In the rows, 128 means zero.
Each path below is one point turned by a fixed rotation once a step. After each direction that follows a path, write how fast that rotation turns it, in degrees per step (0 if it stays still).
Each turn is a multiple of 5 degrees from 10 to 175, or 0.
Each row of a path follows its step; steps can be skipped.
Rotation 1:
step 0: [131 129 125 135 111 123 127 125 127 123 143 134 129 143 129 118 140 134
 131 142 123 119 125 127 130 123 112 128 134 131 111 129 130 108 127 130
 140 120 130 130 123 133 130 135 118 118 118 141 126 122 129 126 136 126
 101 132]
step 1: [129 139 122 127 131 124 139 115 130 139 109 135 123 119 132 127 137 129
 126 133 112 133 136 126 126 132 128 119 131 125 123 144 126 140 114 117
 131 124 114 114 131 134 116 145 124 119 125 117 112 129 129 124 119 135
 117 127]
step 2: [126 119 125 113 128 129 143 128 123 138 131 124 116 126 140 130 126 120
 128 131 109 127 121 132 118 124 135 131 126 127 148 130 129 137 119 137
 142 118 137 144 132 127 136 123 130 134 109 133 134 134 131 116 138 133
 117 139]
step 3: [115 129 121 107 127 114 129 132 129 125 129 132 140 118 133 129 129 135
 125 125 130 138 126 112 137 142 117 127 129 132 145 125 128 116 127 133
 122 124 108 123 132 113 127 118 118 118 127 124 123 138 146 137 138 123
 125 134]
step 4: [120 134 122 118 135 121 116 120 129 121 125 132 128 157 125 127 122 126
 127 131 129 112 124 129 122 130 133 133 134 125 123 123 140 148 126 123
 122 118 124 137 130 117 112 119 135 135 119 140 117 128 132 147 125 133
 124 135]
step 5: [114 141 134 131 135 137 139 134 124 117 126 118 137 137 112 129 125 129
 137 116 123 128 121 125 133 135 127 135 114 129 117 127 119 150 129 140
 120 123 131 123 134 119 138 139 112 122 130 119 122 124 132 114 135 127
 128 139]
step 6: [133 118 144 132 126 118 132 116 139 117 135 136 110 129 115 122 122 139
 138 117 135 131 106 131 123 134 131 136 130 138 122 127 135 122 123 135
 136 122 121 119 119 138 136 141 133 137 130 136 124 144 129 133 138 130
 119 135]
step 7: [102 139 120 122 129 127 122 117 130 138 109 123 119 134 109 130 131 131
 131 132 129 135 128 123 120 135 137 131 123 126 128 137 127 107 108 129
 131 128 133 125 125 124 119 129 129 124 143 120 138 131 119 122 128 137
 133 125]
step 9: [118 122 146 122 129 118 131 129 132 130 111 133 127 131 128 141 125 131
 118 120 118 153 135 133 130 126 112 136 125 126 136 125 125 128 132 105
 119 131 121 131 120 135 116 142 120 119 127 127 118 126 137 123 130 124
 126 119]
step 10: [124 119 123 127 127 126 133 121 152 136 118 113 122 126 119 132 131 127
 131 137 113 110 120 124 122 123 130 144 120 125 137 122 122 137 142 123
 137 129 133 133 119 126 130 120 148 134 119 136 127 122 146 131 131 131
 133 127]
step 12: [131 129 121 140 127 134 129 120 125 119 118 123 119 139 140 134 142 144
 123 128 133 112 121 141 131 130 138 124 135 138 129 126 147 131 133 127
 120 124 121 129 122 124 117 148 124 135 125 138 130 143 142 136 123 132
 127 120]
Speeds:
[129 126 126 128 137 128 130 125 130 132 129 127 131 131 128 132 128 127
 130 124 127 125 128 125 126 126 131 127 128 127 128 130 128 128 128 130
 129 131 130 131 129 127 127 127 130 126 129 125 129 124 126 128 128 130
 127 128] -> 125
[133 126 129 129 128 128 127 127 127 127 132 130 125 133 128 129 130 127
 130 128 127 124 125 131 125 126 129 127 131 128 131 127 130 127 125 128
 131 127 132 129 124 128 130 127 130 127 125 132 127 128 132 131 127 127
 131 131] -> 175
[127 129 128 128 129 124 128 126 127 127 128 128 125 128 129 129 124 129
 129 129 130 126 129 129 129 125 125 129 136 125 126 128 126 130 131 130
 130 129 130 130 129 129 127 127 131 134 126 131 129 131 126 127 131 127
 124 128] -> 170
[127 127 125 125 132 134 125 124 128 128 126 128 126 129 127 129 124 126
 130 133 126 127 131 132 127 127 127 128 127 129 129 125 128 130 127 128
 127 125 127 125 124 128 123 129 130 130 128 126 129 129 128 128 127 131
 130 125] -> 130
Rotation 2:
step 1: [132 119 125 113 121 138 123 139 125 105 137 120 136 134 121 126 139 123
 128 123 120 127 126 128 130 146 117 119 143 128 129 123 117 134 117 111
 123 128 131 123 136 134 125 125 144 111 120 133 144 139 128 119 118 122
 133 118]
step 2: [136 125 143 107 128 139 137 127 131 106 130 117 128 123 139 137 119 120
 116 113 133 126 130 123 139 135 120 123 119 130 140 139 121 134 125 136
 121 119 138 134 117 121 137 146 139 129 141 121 130 122 121 131 128 140
 129 133]
step 3: [131 124 138 138 117 133 125 115 124 127 127 115 133 133 132 140 131 112
 140 130 138 135 121 143 135 124 118 131 115 129 117 137 130 145 127 118
 138 107 113 116 122 127 131 135 115 129 133 128 121 117 140 133 124 142
 136 131]
step 4: [127 132 135 128 125 131 139 127 127 111 131 130 139 127 119 115 135 127
 146 138 131 138 121 143 125 139 131 152 143 113 130 122 130 137 128 130
 136 136 135 135 131 139 121 118 122 139 137 118 132 124 146 126 116 140
 131 133]
step 5: [121 127 125 131 129 129 122 126 132 124 129 121 150 124 126 132 134 134
 123 140 131 136 129 130 135 155 141 129 133 135 131 140 139 127 121 135
 117 124 132 140 110 113 122 110 141 121 128 125 150 125 125 116 128 135
 122 122]
step 6: [123 142 124 123 136 148 115 121 131 112 129 134 123 127 138 122 129 133
 130 125 122 116 126 134 137 125 121 126 128 129 122 132 131 126 130 135
 115 103 116 128 127 112 138 132 111 118 137 111 150 125 122 129 129 124
 124 122]
step 7: [136 142 130 146 144 138 122 142 126 135 125 127 120 127 130 130 124 122
 147 135 132 135 117 130 127 108 126 135 119 117 146 130 126 124 128 131
 133 113 123 146 121 136 123 147 129 126 121 124 139 118 130 133 124 145
 130 127]
step 8: [120 142 147 137 132 127 114 136 144 133 125 118 129 134 126 120 140 120
 138 146 128 122 128 117 119 126 121 136 135 127 125 137 126 135 130 130
 129 145 112 132 118 134 116 115 126 131 126 126 119 127 135 115 136 137
 108 136]
step 9: [123 129 132 132 143 128 137 125 122 131 125 128 134 124 114 124 139 133
 119 136 111 142 142 114 117 136 139 122 136 124 129 123 112 136 141 129
 116 117 121 131 133 126 111 120 117 125 150 128 138 132 116 115 132 123
 120 125]
step 11: [131 124 127 134 148 129 128 139 131 131 120 145 133 121 130 141 117 115
 137 130 142 116 124 114 126 111 130 119 135 131 129 126 134 123 136 123
 145 132 124 121 129 128 139 132 108 125 122 118 119 114 135 110 127 127
 126 116]
step 12: [130 131 113 130 129 108 135 142 128 130 112 129 134 124 105 112 119 122
 133 133 129 125 134 117 113 120 125 139 130 142 129 134 116 127 134 112
 114 132 126 141 130 133 130 125 126 129 124 131 122 115 143 133 137 124
 121 139]
Speeds:
[128 126 129 126 127 125 133 129 127 129 128 128 133 124 130 129 129 129
 126 126 131 130 128 127 128 126 128 132 129 126 126 130 129 130 130 128
 129 127 126 123 130 123 124 128 127 132 131 126 125 129 129 125 127 131
 131 126] -> 55
[125 126 129 127 128 127 122 128 127 126 132 129 128 135 130 128 129 128
 128 128 129 126 125 128 126 128 123 130 129 131 125 127 127 125 128 129
 127 129 124 125 133 127 130 125 129 129 129 127 127 129 129 127 124 129
 125 129] -> 155
[130 127 130 128 130 131 131 126 127 128 125 131 128 127 126 128 132 127
 128 126 125 123 130 127 125 131 125 131 125 126 129 125 131 128 124 125
 133 129 128 127 132 127 127 128 127 127 130 126 131 126 128 128 130 127
 126 127] -> 145
[125 127 130 129 126 126 125 131 129 124 129 130 127 127 131 126 127 126
 123 128 127 129 128 126 127 126 128 125 125 129 130 125 129 132 127 130
 128 125 134 128 130 125 128 128 126 128 125 127 131 129 129 129 130 130
 128 123] -> 85
Rotation 3:
step 0: [119 131 128 136 126 124 122 132 140 134 133 122 128 129 124 132 149 134
 110 137 124 141 126 125 126 120 132 143 120 139 138 130 120 134 137 132
 134 117 116 130 130 131 118 135 130 132 122 113 123 132 120 124 125 122
 129 132]
step 2: [133 131 133 116 137 121 127 131 130 114 134 118 122 118 145 128 141 132
 129 144 131 129 135 124 121 126 117 125 118 125 126 119 140 128 121 121
 126 128 137 129 124 130 132 122 126 129 138 110 125 118 119 121 133 140
 132 119]
step 3: [137 117 131 136 109 130 115 142 125 137 132 126 126 134 120 121 132 131
 124 128 124 137 129 130 126 131 117 123 125 140 121 121 131 131 134 127
 138 139 106 138 119 128 122 123 121 120 129 134 117 122 130 130 132 118
 124 121]
step 4: [136 145 124 122 138 130 129 127 140 149 122 133 142 138 124 133 138 123
 135 129 121 127 136 133 129 126 127 144 128 125 129 134 128 134 127 129
 138 139 137 120 126 129 122 119 120 137 133 120 129 133 119 123 112 128
 122 124]
step 5: [117 128 128 130 133 116 122 133 131 119 142 139 120 131 124 134 129 135
 131 135 127 146 131 107 116 129 129 125 129 123 116 133 129 135 124 144
 142 115 126 128 128 127 134 131 127 137 128 119 134 118 137 124 135 121
 129 127]
step 6: [143 131 120 140 126 120 119 131 109 123 131 124 130 127 128 118 125 119
 132 129 130 133 127 131 125 135 122 133 108 121 135 111 135 116 130 136
 127 143 134 131 122 136 119 123 124 128 132 123 130 140 131 127 129 130
 142 131]
step 8: [132 126 126 135 127 127 113 127 120 144 119 125 127 133 123 124 128 129
 134 133 120 142 133 126 126 135 132 141 142 146 120 142 151 126 129 137
 123 121 126 129 127 117 131 125 119 137 131 127 129 121 123 129 129 123
 137 125]
step 10: [133 120 126 140 139 114 128 129 127 123 135 134 122 134 120 123 149 137
 127 130 139 128 118 114 137 127 119 123 139 121 114 115 137 127 144 128
 124 132 128 128 126 135 124 128 127 135 135 130 127 132 141 125 122 127
 131 129]
step 11: [143 126 144 134 135 120 123 124 127 132 131 122 132 137 125 122 121 127
 130 138 103 134 138 146 124 127 117 121 126 127 130 132 128 114 130 123
 133 125 139 139 137 133 122 131 116 129 128 123 132 133 121 133 131 127
 129 136]
step 12: [127 127 119 134 124 140 128 127 139 132 136 127 119 134 127 152 144 125
 132 140 127 123 123 137 114 133 126 136 130 137 137 131 140 126 132 136
 124 122 117 126 124 132 124 123 139 129 122 118 129 124 135 115 135 119
 124 131]
step 13: [124 143 121 131 136 120 132 119 120 133 122 132 130 134 118 115 126 136
 132 130 134 133 146 116 131 137 111 128 117 138 125 130 136 125 130 126
 120 123 125 123 112 130 128 136 127 128 121 126 121 120 133 138 113 125
 134 135]
Speeds:
[128 123 128 131 127 125 130 127 126 128 129 124 129 128 127 129 128 128
 128 131 126 126 130 130 130 123 129 127 126 129 124 127 128 129 128 128
 129 133 125 126 131 123 130 126 126 127 126 127 125 132 129 128 126 130
 126 130] -> 95
[129 133 126 128 131 130 125 131 126 126 133 129 125 129 127 125 125 128
 125 128 131 128 128 126 132 125 130 126 128 126 127 128 127 126 128 126
 126 128 127 124 128 129 131 126 129 133 127 124 129 129 127 128 129 126
 128 131] -> 85
[130 129 125 126 129 129 128 133 127 129 131 127 127 124 124 128 131 130
 129 129 128 128 126 129 125 130 127 131 130 129 128 126 124 128 127 128
 127 132 126 131 126 129 132 132 132 125 124 128 127 132 127 130 125 128
 131 130] -> 115
[130 125 128 127 125 129 132 128 129 127 130 133 129 131 127 127 132 125
 128 127 127 129 128 126 125 125 129 128 128 124 128 126 127 128 129 127
 128 128 126 127 131 127 126 130 126 132 127 130 134 127 124 132 126 127
 131 129] -> 65
[131 127 131 125 129 122 128 125 130 124 128 126 126 127 128 129 129 124
 126 130 128 130 125 131 128 131 129 127 126 125 129 129 128 128 132 128
 127 130 128 131 126 130 132 124 128 130 127 131 128 127 128 130 131 128
 128 130] -> 80
